(in the rows, 128 means zero)
Turns, then the turns between two rows, first turn first; the first pair answered:
turn V:
[132 137 132 124 109 167 143 157 118 103 127 127  95 137 121 138 127 119
 125 142 153 128  90 140 136 134]  ->  [128 147 143 142 124 106 102 123 134  93 136  95 130 119 133 139 120 129
 132 133 123 100 155 124  92 124]
[123 117 114 139 142 123 128 129 127 121 137 128 159 131 119 111 133 136
 142 136 115 126 155 130 137 137]  ->  [126 117 112 130 139 144 143 139 121 123 135 135 145 139 113 114 137 130
 137 134 121 138 134 137 154 139]
[128 120 105 145 169 120 113 134 125 110 130 112 142 127 102 122 126 138
 135 117  84  93 185 142 108 139]  ->  [136  85 100 126 159 142 133 136 137 160 148 160 173 142 131 111 133 147
 128 123 105 140 152 136 166 142]
[125 162 156 126 102  98 112 104 131 101 119  97  86 111 137 137 117 106
 125 128 152 107 119 114  83 106]  ->  [133 130 162 113 104  86 111  89 154 152 144 135 136 115 173 130 115 121
 122 125 159 146 122  94 127 101]
turn T:
[143  71 151 144 101  68 126  91 140 150 142 132 177  89 150  99 100 152
 116 139 144 131 147  95  94 119]  ->  [146  59 144 126  87 111 156 117 131 168 138 163 161 104 148  96 114 150
 111 146 165 165  92 106 139 126]
[124 160  99 165 129 103 107 142 104  85 116 129  88  89 139 128 153 124
 137 128  79  98 184 119  70 128]  ->  [126 108  66 153 139 166 150 178 105 127 128 183 119 115 141 103 166 136
 135 133  82 143 149 146 151 156]
[117 106 108 137 169 134 109 141 136 114 136 103 152 121 120 121 133 129
 138 111  89 107 186 155 111 161]  ->  [122 114 115 108 128 185 153 169 123 127 119 131  91 132 118 133 145 113
 125 125 144 139  89 156 154 154]
[125 161 163 118 118  69 106 137 138 100  94 102  96 140 143 136 144 114
 135 107 141 104 147 150 102 103]  ->  [125 104 128 122 154 108 118 157 152 138 115 145 161 154 148 104 149 138
 143 105 107 131 174 178 162 139]
turn W:
[118 141 103 140 140  97 135 102 108 118 148 112 139 107  92 115 137 138
 130  92 106 131 171 133  76 153]  ->  [118 134  98 139 142  96 129 100 110 126 151 122 155 109  95 111 138 137
 129  93 106 137 180 130  81 156]
[186  90 121 133  69  77 127 104 141 142 147 115 153 132 138 148 145 128
 104 136  87 171 142 136 104 121]  ->  [188 110 128 138  63  73 133  99 138 135 139 105 136 129 133 152 146 122
 103 136  92 166 134 130  95 113]
[ 96 110 188 134 150 130 117 104 155 120 102 189 136 142  99  90 138 132
  84 105 137  91 171 168 139 135]  ->  [ 97 108 192 130 148 120 119  97 158 131 110 194 143 140 106  94 134 129
  83 106 143 102 168 161 145 132]
turn A:
[139 134 105 125 137 161 130 164 125 131 133 115 130 136 109 126 171 121
 108 143 126 110  96 139 151 133]  ->  [146 148 135 115 111 128 125 141 130 145 139 111 121 133 133 139 165 114
 107 144 153 119  73 113 140 108]
[133 111 118 134 129 157 131 160 132 123 119 134 131 135 121 140 143 144
 126 129 128 132 109 161 148 137]  ->  [133 123 146 126 106 134 135 142 134 134 126 136 120 134 143 153 138 137
 119 132 156 141  87 135 145 114]
[105 158 176 108  99 129 118 139  85 145  94 108  98 126 170 180 141 133
 118 155 171 121 117 140  77 103]  ->  [ 96 147 168 127 128 111  95 125  90 132 101  86 126 119 167 166 135 141
 128 146 139  98 173 147  57 111]
Pairs:
(2 to 3 turns a pair)
[137 108 140 123 131  67 100  97 140 154 150 128 177 119 163 132 101 146
 142 124 117 137 166 109 119 115]  ->  [144 135 156  99  84 106 138 120 122 154 129 140 104 129 157 152 108 121
 129 140 173 155  79 101 136 105] -> T then T then V
[135 121 127 123 165 153 148 123 110 131 142 153 116 139 102  90 156 119
 133 116 129 128 141 169 120 176]  ->  [138 159 162 111 134 120 140 103 104 118 136 131  79 132 111 112 149 112
 130 124 158 124 120 143  83 149] -> T then A
[117 119 117 148 139  98 136 143 139 146 167  83 176 120 152 137 113 136
 124 164 134 140 183 147 108 100]  ->  [114 114  88 154 145 151 159 182 124 131 148  96 153 131 123 131 121 134
 122 167 123 139 162 177 134 126] -> A then V
[142 123 137 133 120 110 119 119 144 167 165 152 152 155 166 144 132 134
 110 117 131 146 113 106 171 136]  ->  [139 118 102 146 143 162 133 156 125 131 149 146 134 163 117 126 142 135
 115 116 102 121 117 146 172 164] -> V then T then T
[130 164 191 103  72  67 119  88 132 151 128 130  88 122 166 158 127 116
 116 135 185 151  92  96 100  87]  ->  [118  94 137 135 154  73  90  94 157 167 159 141 209 128 160 109 119 155
 127 118 103 142 204 129 121 131] -> V then V then T
[135 129 145 124  98 144 148 133 129 143 120 145 118 125 149 136 132 134
 127 141 159 151  98 110 147 123]  ->  [129 121 130 126 109 160 154 139 128 145 119 153 129 131 141 126 137 139
 131 139 149 150 105 125 162 137] -> A then A then T
[120 114 120 149 166 113 107 142 123 112 137 103 136 127 111 117 117 139
 130 118  99 102 173 150 102 135]  ->  [130 138 164 130 125  73 106 114 123 130 143 105 115 124 145 147 114 126
 125 129 141 118 137 110  96 100] -> V then T then A
[134 140 143 129 129 134 148 116 125 131 134 137 126 129 135 135 128 122
 122 127 152 145  87 107 117 104]  ->  [122 139 115 149 159 141 138 132 116  98 123 117 135 124 109 124 131 129
 134 120 107 112 128 131  98 128] -> V then A then A
[126 109 143 148 108  64 102  74 149 132 146 146 198  86 177 136 107 118
  97 145 145 183 170 147 121 133]  ->  [116 125 104 176 140 100  95 108 128  72 114 109 163  81 119 125 115 112
 105 145  98 128 201 191  83 163] -> T then V then T
[122  99 101 137 150 157 159 163 119 137 122 154 155 146 114 118 133 132
 124 126 114 149 140 152 166 149]  ->  [119 103 114 148 163 116 132 142 127 126 129 131 177 129 121 117 122 142
 129 116  92 131 188 143 130 143] -> V then V
[146 142  91 131 150 101  80 105 169 148 114 114 190 131 122 112 136  98
 183 136  62  88 206 107 102 119]  ->  [145 187  90 119 116 165 120 150 130 104  75 102  83 137  70 134 149  65
 169 147  96  80 118 132  96 121] -> W then T then V
[143 170 138 128 101 111 111 108  96  79  93  84  85 110 118 166 119  83
 127 136 124  99  91 112  80 120]  ->  [156 126 152 101  81 109 127  93 121 158 128 146 143 123 175 156 117  94
 122 141 158 164  64  89 151 105] -> V then W then V
[118 165 166 120 106  74 103  90 143 124 132 104 100 138 149 151 122 118
 125 132 161 125 115  81 101  96]  ->  [114 142 102 127 124 176 143 164 120  94 104 120  67 157  85 136 140 116
 122 141 139 120  83 147 136 142] -> A then V then V
[143 157 154 102  92 103 153 117 113 117 117 134 110 124 168 163 106 130
 113 146 150 130  82 102 105  91]  ->  [131 122  90 123 135 177 168 175  96  91 103 151 122 137 113 129 122 139
 124 142 101 114 105 166 135 150] -> A then A then A
[135 200 139 133 116 142 131  93 101 139 124  79  67 140  75 166 118  86
 101 132 129 124  68  72 105 126]  ->  [142 155 146 115 114 136 145  82 121 202 154 132 126 150 122 157 108 103
 100 133 148 176  58  53 166 123] -> V then V
[113 146 128 183 123  74 138 114 123 122 107  87 124 142 108 120 115 107
 156 107 118  92 161 115  84 123]  ->  [114 149 148 173 104  60 138  97 131 144 115  99 132 139 132 128 112 107
 152 111 142 113 144  97  99 104] -> T then T then V
[125 146 111 107 122 193 161 158 109 106 101 123  60 143 102 124 134 113
 126 131 134 128  70 161 143 137]  ->  [117 114  86 137 179 160 119 140 126 100 121 107 141 132  98  98 125 141
 143 114  69  99 173 176 119 157] -> T then T then V
[123 143 108 151 139 149 137 161 132  68 130  88 115 126  85 121 162 131
 144 126  96  85 121 164  95 148]  ->  [131 110 111 160 157 113 114 130 162 102 165 104 188 124 120 105 151 155
 150 120  77  97 169 148 110 144] -> T then V
[127 125 123 128 126 142 162 141 110 134 125 133 106 137 123 138 119 123
 125 110 144 128 110 141 180 148]  ->  [133 125 144 123 119 102 150 111 129 153 137 134 131 129 150 144 109 129
 124 111 149 142 127 117 166 127] -> T then V then T
[111  94 130 133 171 141 143 126 145 156 158 160 210 124 126  78 116 135
 152 122 104 134 160 133 142 148]  ->  [108 113 144 141 174 106 121 111 146 131 150 132 202 114 127  92 116 131
 153 118  96 110 184 123  95 139] -> A then T then T
[179 144 130 134 136 110 138  97  78 154 179 138 149 101 170 135 135 160
  77 108 137 121 159  89 134 109]  ->  [179 138 117 148 156 113 123 102  77 136 175 129 156 101 156 130 136 159
  83 107 111 104 178 101 123 117] -> T then T then A
[136  81 173 109 118  61 123 122 145  72 148  83 158 165 169 127 102 117
 139 119  81  95 188 113 110 134]  ->  [124  85 134 116 126 135 156 175 117  38 122  83 117 179 116 119 118 108
 140 125  65  83 160 158 121 170] -> T then V then T
[120  87 101 124 186 192 138 131 137 156 114 128 174 168  86  71 129 157
 116 111  87 100 127 151 134 130]  ->  [138 123 174  91 118 136 145  81 146 187 123 131 132 161 142 109 116 143
 100 118 164 129  58  86 125  71] -> A then A
[128 155 115 145 138 142 128 141 116  86 105  94  82 127  97 131 137 110
 127 134 112  95 135 158  94 140]  ->  [135 172 138 129 112 124 132 124 121  97 109  92  65 124 110 141 134 106
 122 139 146 108 108 138  94 121] -> A then A
[135 131  79 182 150 151  97 140 133  92 112 100 166 123  88  99 126 135
 144 140  92  87 165 156 133 160]  ->  [138 159 127 170 127  85  76  94 145  99 121  78 162 107 120 119 115 130
 143 136 108  84 169 116  91 127] -> V then T then T
[138  98 108 131 143 148 136 139 134 150 133 165 161 137 126 114 142 129
 142 129 117 146 130 138 172 145]  ->  [131 100 111 138 154 135 124 130 140 146 139 158 175 132 130 110 136 132
 144 127 105 139 151 138 162 140] -> T then A then T
[122 169 120 135 116 136 134 147 106  81  91  97  76 112  77 138 134 123
 135 133 124  84 124 142  80 136]  ->  [120 156 107 146 138 126 119 143 112  79 101  92 105 109  80 128 128 128
 143 127 104  77 157 145  72 140] -> T then T then T
[112 118 106 126 171 116 126 129 149 139 144 167 180 128 146 116 138 154
 136  89  86 127 176 140 166 132]  ->  [113 191 134 122 126 122 140 139 114  84 104 116  63 119 115 154 141 120
 129  98 129  91 114 132 108 111] -> V then T
[ 74 146  86 175 163 134  92 107 185  95 157 133 117 127  63  93 150 101
 152 118 106  60 145 167 112 160]  ->  [ 92 144 139 129  95 115 124  76 200 167 172 180 103 137 127 116 148  95
 131 135 193 132  53 113 162 116] -> V then W then T
[101 202  99 172 116 114 108  96 120  68 116 122 103 132 108 150  97  68
 109 116 162  81 161 168  84 105]  ->  [100 140  51 174 151 176 127 132 134 104 134 173 170 155 105 107 105  94
 111 113 129 114 174 207 162 146] -> T then V
[144  77 118 110 125 134 158 127 150 160 157 164 162 116 117 121 102 142
 159 104 102 159 161 153 158 117]  ->  [141 107 138 118 122  83 123 100 148 130 146 123 148  99 120 131  94 137
 162  97  96 123 192 138  95  97] -> T then T
[128 135 143 122 118 103 129  97 129 112 138 107  95 135 151 161 116 108
 110 109 144 136 120  94  69 111]  ->  [124 130 103 135 150 150 139 140 113  80 121 102  82 137 110 150 127 112
 121 110 111 116 133 138  74 139] -> W then A then A
[129 171 153 120 118  88 110 112 139 104 113 110 103 124 121 147 104  96
 126 110 155 106 113 119 104 101]  ->  [121 130  96 137 165 157 122 156 132  93 108 128 136 139  83 115 117 116
 135 108 106  98 147 169 140 150] -> A then T then V
[113 103 125 135 131  66 176 101 147 182 182 192 172  99 163 118 129 144
 119 144 124 174 133  74 112 144]  ->  [108  85  84 143 151 124 189 140 140 169 172 208 176 112 131  96 142 147
 120 148 100 172 139 116 136 178] -> A then A
[118 112 102 116 125 146 154 139 132 143 158 157 157 140 145 111 128 140
 145 132 140 157 125 125 165 135]  ->  [119 158 117 116  98 141 153 142 113  97 128 118  85 131 126 137 131 115
 140 133 156 124  91 124 118 121] -> V then A
[137 177 120 100 100 175 136 169 139 124 114 145  87 136  99 148 124 147
 140 119 176 108  93 144 104 124]  ->  [130 174 111 120 130 143 101 156 149 101 119 117 119 124  92 141 116 158
 149 108 136  73 154 148  67 128] -> W then T
[120 122 113 136 154 115 110 142 118 110 109  97 151  99 111 110 134 123
 131 119  77  89 191 135  95 140]  ->  [137 131 159  89  87 109 143 122 121 165 117 138 113 111 159 133 137 111
 113 135 163 153  80  90 140  98] -> W then T then A
[121  98 118 119 141 128 132 128 143 164 150 158 183 134 151 114 122 137
 133 114 119 148 142 126 170 146]  ->  [126 118 128 102 114 147 152 133 133 161 140 165 144 136 151 122 128 123
 127 122 153 158  93 121 177 135] -> T then T then V
[146 152 145  95  83 164 168 144 122 130 118 150  94 144 132 138 130 123
 127 139 167 156  59 125 162 139]  ->  [148 133 166 105 109  71 115  84 156 156 156 137 184 129 177 131 112 144
 132 125 143 148 148  90 133 123] -> V then V
[129 125 153 114 117 133 128 113 133 146 140 162 191 112 182 110 171 157
 124 135 153 156 144 102 144 119]  ->  [131 155 162 105  91 148 143 127 117 132 116 156 135 118 171 128 179 138
 116 141 179 154  97 101 140 109] -> A then T
[135 151 172 121  91  76 120  97 148 124 124 118 106 116 152 140 125 143
 113 140 147 141 154  90 107  88]  ->  [128  97 116 138 147 125 128 135 152 134 133 146 175 132 130 104 130 166
 121 133  93 142 200 134 154 135] -> W then T
[125 138 127 178 135 134 150 112 163  75 139  90 121 137 169  91 121  96
 133 126  91  79 181 172  96 150]  ->  [129 100 123 164 137 141 161 106 178 122 164 132 165 151 200  76 121 107
 133 128  97 119 176 164 147 152] -> T then V then V
[130 107  99 122 130 173 163 162 121 140 125 165 130 164 121 121 135 120
 134 129 146 152 102 151 170 140]  ->  [122 119  89 151 163 143 126 154 116  95 116 116 139 149 100 117 131 121
 139 120  95 100 172 164 107 150] -> V then W
[110  85 123 120 132 151 129 136 144 167 149 137 163 109 127 120 107 152
  90 118  95 100  91 115 150 123]  ->  [109  91 117 119 124 171 136 151 131 159 133 134 131 113 114 126 110 145
  88 122 102  98  71 125 152 129] -> V then V then T
[128 124 158 142 136  57  97  94 152 149 146 116 172 108 161 127 124 151
 130 126 113 138 173 107 103 108]  ->  [123 170 138 145 117 129 133 148 106  79  93  87  63 112  93 142 139 118
 122 133 124 107 105 148  85 124] -> V then V
[118 133  95 155 160 115  98 136 108  76 109  74 132 126  99 124 122 127
 140 112  69  78 195 155  95 153]  ->  [136  85 123  97 106 134 147 126 134 186 143 170 172 150 165 123 123 135
 125 128 153 188  99 116 213 129] -> V then A then A
[151 130 153 142 141 119 103 142 133 159 158 107 154 101 137 153  94 121
 139 148 101 178 139 152 149  85]  ->  [145 152 144 142 137 151 119 170 117 127 134  92 106 102 105 161 101 109
 139 150 111 160 115 175 137  93] -> T then V then W
[123  58 122 178 163 148  91 156 144 142 118 104 189 155  84  91 128  96
 171 106  69  88 193 187 160 187]  ->  [130 159 189 162  85 107  90 128 119  91  82  47  58 129  85 152 127  52
 158 122 143  60 112 145  85 126] -> A then T
[141 146 122 129  64 175 143 152 113 106 113  85  64 145  97 140 136 100
 168  98 134 103  73 137 167 146]  ->  [136 146 117 151 100 140 108 135 119  80 118  54  91 133  83 132 132 108
 174  88  99  69 144 139 119 149] -> W then T
[133 134 133 144 133  99 109 107 150 139 144 111 151 117 142 137 116 139
 133 117 122 123 141 108 114 108]  ->  [130 149 113 139 125 158 140 150 127 116 115 111  91 130 109 144 128 124
 133 118 131 119  98 138 126 123] -> T then V
[125 128  99 148 157 120 122 126 119  92 109 100 144 114  98 109 145  96
 144 122 129 103 160 160  66 166]  ->  [125 146 119 136 132 107 127 118 116  87 106  91 113 116 106 124 146  85
 137 127 149 105 135 143  51 146] -> W then T then T
[148 155 107 119 142 129 113 154 108 101 124 108 108 127 103 138 128 131
 115 150 130 103 160 164  66 157]  ->  [165 139 142  88 105 112 131 137 127 167 149 149 122 134 157 147 123 136
 105 158 188 164 110 123 118 131] -> V then V then A
[119 108 141 115 133 176 170 140 132 151 136 172  87 141 142 135 142 124
  95 123 192 168  44 133 176 120]  ->  [109  66 105 142 195 149 135 122 156 162 164 178 187 136 146 100 132 153
 111 106 124 151 148 151 177 145] -> T then T
[148 138 152 102  81 127 157 145 120 183 141 154  92 143 150 152 124 119
 100 160 191 183  53 116 195 118]  ->  [125  93  76 154 183 149 123 171 126 143 145 135 175 141  97 102 122 148
 126 138  77 133 189 181 174 181] -> V then A then T
[137 111  81 148 184 127 121 134 136  61 132 181 171 108 131  69 189 154
 153 136  50 126 207 181 118 140]  ->  [144 182 136 107  94 136 167 139 106  50 100 172  32 106 133 120 195 111
 135 156 148 142  65 148 112  91] -> V then T
[129 103 113 142 168 127 117 118 147 142 145 124 191 126 141 118 113 158
 128 119  71 138 183 140 152 143]  ->  [126 159 155 142 134  80 103  92 132 104 124  74 120 109 138 149 110 136
 123 121 100 105 166 112  82 110] -> T then T
[ 89 111  70 152 153 129  87 183 142 138 106  99 111 144  89  94 146 168
 139 127  96 141 175 155 141 196]  ->  [ 92  86  79 135 141 118  98 168 156 186 126 132 144 153 130  89 144 178
 132 133 118 182 158 136 180 188] -> V then V then W
[134 131 153 118  83 148 126 142  92 129 129 150  56  86 163 210 202 157
 113 135 219 146  66 119 151 110]  ->  [120  61  76 150 167 198 117 179 101 125 146 167 147 101 133 156 206 186
 131 120 134 138 153 177 187 170] -> V then A then T
[120 114 102 132 139 176 150 166 116 145 125 161 134 152 130 104 132 120
 161 126 114 155 118 163 160 132]  ->  [128 140 131 118 108 154 156 147 116 151 121 156  98 144 145 119 133 107
 154 129 149 164  82 139 148 106] -> V then V then T
